Small tables with named rows and columns. After each table, cells are looked up by row and column.

fiso =
         sib  biz  puzeru  lenegek  dop  vas
raba     3.3  3.4     1.2      1.2  6.5  2.3
pasogap  3.8  7.2     0.5      0.5  8.3  1.0
tiroro   3.8  2.8     1.5      1.5  6.6  2.2
nidunid  3.7  6.0     1.7      1.7  7.2  1.7
ledesu   4.1  2.9     2.9      2.9  4.2  3.0
bovunu   4.5  6.2     1.6      1.6  8.0  0.2

biz of pasogap is 7.2
dop of pasogap is 8.3
lenegek of tiroro is 1.5
lenegek of raba is 1.2
sib of ledesu is 4.1
puzeru of nidunid is 1.7
puzeru of raba is 1.2
lenegek of bovunu is 1.6
puzeru of bovunu is 1.6
puzeru of tiroro is 1.5
biz of tiroro is 2.8
vas of tiroro is 2.2
vas of pasogap is 1.0
vas of nidunid is 1.7
biz of raba is 3.4
biz of ledesu is 2.9
Row with the largest sib: bovunu

zib:
	noragem	zit	sota	lak	vagaver	muden
dokip	0.91	-13.00	-4.74	-3.76	-21.08	-6.63
zizupag	9.76	-17.27	-0.02	-0.25	-33.36	-4.48
vosava	-29.97	1.74	-20.34	-19.58	20.45	-14.66
sotote	1.92	-14.10	-3.98	-3.40	-22.65	-5.92
siguv	-3.67	-11.14	-6.20	-6.34	-15.34	-7.43
nozo	55.94	-43.53	24.56	21.83	-97.21	4.78
rur	11.81	-18.25	2.09	1.06	-36.68	-4.15
vusapib	-8.96	-7.99	-9.03	-9.22	-7.60	-8.15
dus	-58.80	16.54	-35.09	-33.06	61.46	-18.61
vadokip	-8.88	-8.58	-8.98	-8.63	-8.52	-8.43
zot	35.64	-29.42	12.33	15.10	-66.82	-0.52

What is the vagaver of vusapib in zib? -7.60
What is the zit of vadokip in zib? -8.58
What is the sota of zot in zib? 12.33
What is the lak of vosava in zib? -19.58
What is the zit of siguv in zib? -11.14
What is the vagaver of siguv in zib? -15.34
What is the noragem of vosava in zib? -29.97
What is the zit of vusapib in zib? -7.99
What is the lak of vadokip in zib? -8.63
What is the muden of siguv in zib? -7.43
What is the zit of dus in zib? 16.54
What is the sota of vosava in zib? -20.34
What is the noragem of dokip in zib? 0.91
What is the sota of siguv in zib? -6.20
What is the lak of zot in zib? 15.10
What is the zit of dokip in zib? -13.00
What is the vagaver of zot in zib? -66.82
What is the lak of vusapib in zib? -9.22
What is the vagaver of zizupag in zib? -33.36
Which row has the largest zit? dus

nesun:
fields: kap, miti, govif, rim, gubitid, ges, ker
zakegig: [171, 226, 128, 208, 212, 168, 126]
duv: [148, 52, 31, 90, 159, 106, 83]
murofaz: [60, 92, 66, 119, 63, 27, 205]
fis: [189, 191, 126, 238, 236, 180, 115]
tos: [205, 169, 137, 205, 238, 183, 76]
seva: [32, 162, 115, 104, 38, 19, 233]
sab: [193, 214, 146, 235, 232, 166, 104]
feden: [181, 62, 67, 99, 194, 144, 54]
fuz: [186, 58, 74, 104, 195, 169, 41]
nutupu: [132, 205, 120, 139, 150, 144, 132]
ritet: [195, 145, 123, 180, 230, 168, 83]
sufe: [188, 71, 93, 117, 203, 144, 55]
tanis: [91, 59, 11, 82, 96, 68, 139]

rim of seva = 104
govif of nutupu = 120
kap of fis = 189
gubitid of nutupu = 150
ges of ritet = 168
ges of murofaz = 27
rim of sab = 235
rim of nutupu = 139
kap of sab = 193
govif of murofaz = 66
gubitid of duv = 159
miti of zakegig = 226
gubitid of sufe = 203
ker of sufe = 55
govif of feden = 67
miti of sufe = 71
rim of sufe = 117
govif of fis = 126
ges of nutupu = 144
miti of duv = 52

keb =
,riv,zubap,ginugoz,kar
bibote,333,426,669,390
kome,700,347,21,316
som,246,354,476,475
suf,936,368,348,315
bolu,588,452,573,263
vabones,492,487,347,195
lezaluf,569,482,194,116

What is the ginugoz of lezaluf in keb? 194
What is the riv of bibote in keb? 333
What is the riv of vabones in keb? 492
What is the riv of bolu in keb? 588
What is the ginugoz of bibote in keb? 669
What is the zubap of som in keb? 354
What is the riv of suf in keb? 936

taz =
,loz,dup,rol,tob,dobise
dem,-65.5,-65.1,-64.5,70.5,61.2
zep,75.1,78.2,79.3,-65.0,-85.1
fal,70.4,-52.7,80.8,47.7,58.2
mife,70.6,-55.0,71.8,61.7,52.6

What is the loz of mife in taz? 70.6
What is the rol of zep in taz? 79.3
What is the loz of zep in taz? 75.1
What is the rol of dem in taz? -64.5
What is the dup of mife in taz? -55.0
What is the tob of fal in taz? 47.7
What is the dup of dem in taz? -65.1
What is the dobise of zep in taz? -85.1

direva:
	repuruv	nevoguk	vefi
sapi	-0.3	-1.3	-1.5
tafos	-1.7	-5.5	6.1
soku	1.3	1.0	0.7
vep	2.0	-0.6	8.5
poveg	1.8	-0.5	7.4

What is the nevoguk of sapi in direva?
-1.3
What is the repuruv of tafos in direva?
-1.7
What is the repuruv of poveg in direva?
1.8
What is the vefi of tafos in direva?
6.1
What is the repuruv of vep in direva?
2.0
What is the nevoguk of vep in direva?
-0.6
What is the vefi of poveg in direva?
7.4
What is the nevoguk of poveg in direva?
-0.5
What is the vefi of vep in direva?
8.5
What is the repuruv of soku in direva?
1.3
What is the nevoguk of tafos in direva?
-5.5
What is the vefi of soku in direva?
0.7
What is the nevoguk of soku in direva?
1.0

nizofeb:
fields: dupuze, kebaris, gatas, mig
zas: [143, 125, 186, 132]
gir: [105, 127, 125, 133]
dipuza: [97, 125, 127, 128]
deki: [104, 137, 87, 131]
kamesov: [154, 121, 174, 134]
zir: [174, 143, 204, 130]
pifelo: [134, 133, 60, 137]
rek: [147, 140, 104, 129]
vurofe: [122, 134, 109, 126]
dosuzes: [184, 129, 123, 130]
fileve: [147, 129, 117, 133]
ras: [120, 140, 143, 134]

gatas of vurofe = 109
kebaris of kamesov = 121
mig of zas = 132
kebaris of rek = 140
dupuze of ras = 120
dupuze of zas = 143
gatas of zir = 204

tifid =
,gad,zamov,naferu,banoz
tifibin,118,106,147,116
boba,74,108,80,156
dupur,143,134,125,95
duri,78,123,84,165
pufane,116,119,102,127
basema,127,101,128,127
kozufek,104,116,129,116
popivo,120,121,121,113
pidotot,123,126,130,119
dugipob,223,107,148,6
karogaz,100,110,125,113
vedur,105,115,156,124
totiva,113,140,125,151

dugipob, gad: 223
vedur, zamov: 115
pidotot, banoz: 119
totiva, banoz: 151
kozufek, gad: 104
basema, gad: 127
Row with the largest gad: dugipob

nukazot =
|  | nak | veb | mol | mon | bozin | zad |
|---|---|---|---|---|---|---|
| gos | 137 | 102 | 49 | 127 | 126 | 72 |
| rok | 103 | 123 | 55 | 106 | 125 | 55 |
| dasogo | 201 | 71 | 149 | 92 | 91 | 155 |

What is the nak of rok in nukazot?
103
What is the bozin of rok in nukazot?
125
What is the bozin of gos in nukazot?
126
What is the zad of rok in nukazot?
55
What is the nak of dasogo in nukazot?
201
What is the mon of dasogo in nukazot?
92
What is the mol of rok in nukazot?
55
What is the veb of gos in nukazot?
102
What is the mol of dasogo in nukazot?
149
What is the zad of gos in nukazot?
72
Row with the largest nak: dasogo

Table lik
	pov	bor	rut	pib	zarato	zimo	zag	zeg	fov
bar	144	56	67	119	41	78	88	51	226
muporak	231	152	77	42	65	61	214	59	170
mapizop	91	144	183	165	167	59	105	230	224
laz	123	180	141	140	210	164	64	185	118
kug	159	157	143	207	44	232	88	89	237
vudi	208	63	156	242	111	45	167	209	236
kam	147	209	121	189	106	53	169	206	129
vusom	126	187	61	205	222	85	197	149	83
dizogig	192	236	179	81	118	187	203	143	50
bib	120	246	81	224	239	177	244	237	60
pifi	55	55	245	236	47	82	87	246	242
nizi	95	231	98	137	128	242	38	121	51
zamef	68	101	210	187	227	101	221	37	107
vik	216	67	220	51	191	183	244	89	169

bar, pib => 119
bib, pib => 224
laz, zeg => 185
laz, zarato => 210
vudi, bor => 63
kug, pib => 207
kam, rut => 121
muporak, zeg => 59
mapizop, pov => 91
mapizop, zag => 105
nizi, fov => 51
nizi, zarato => 128
mapizop, zimo => 59

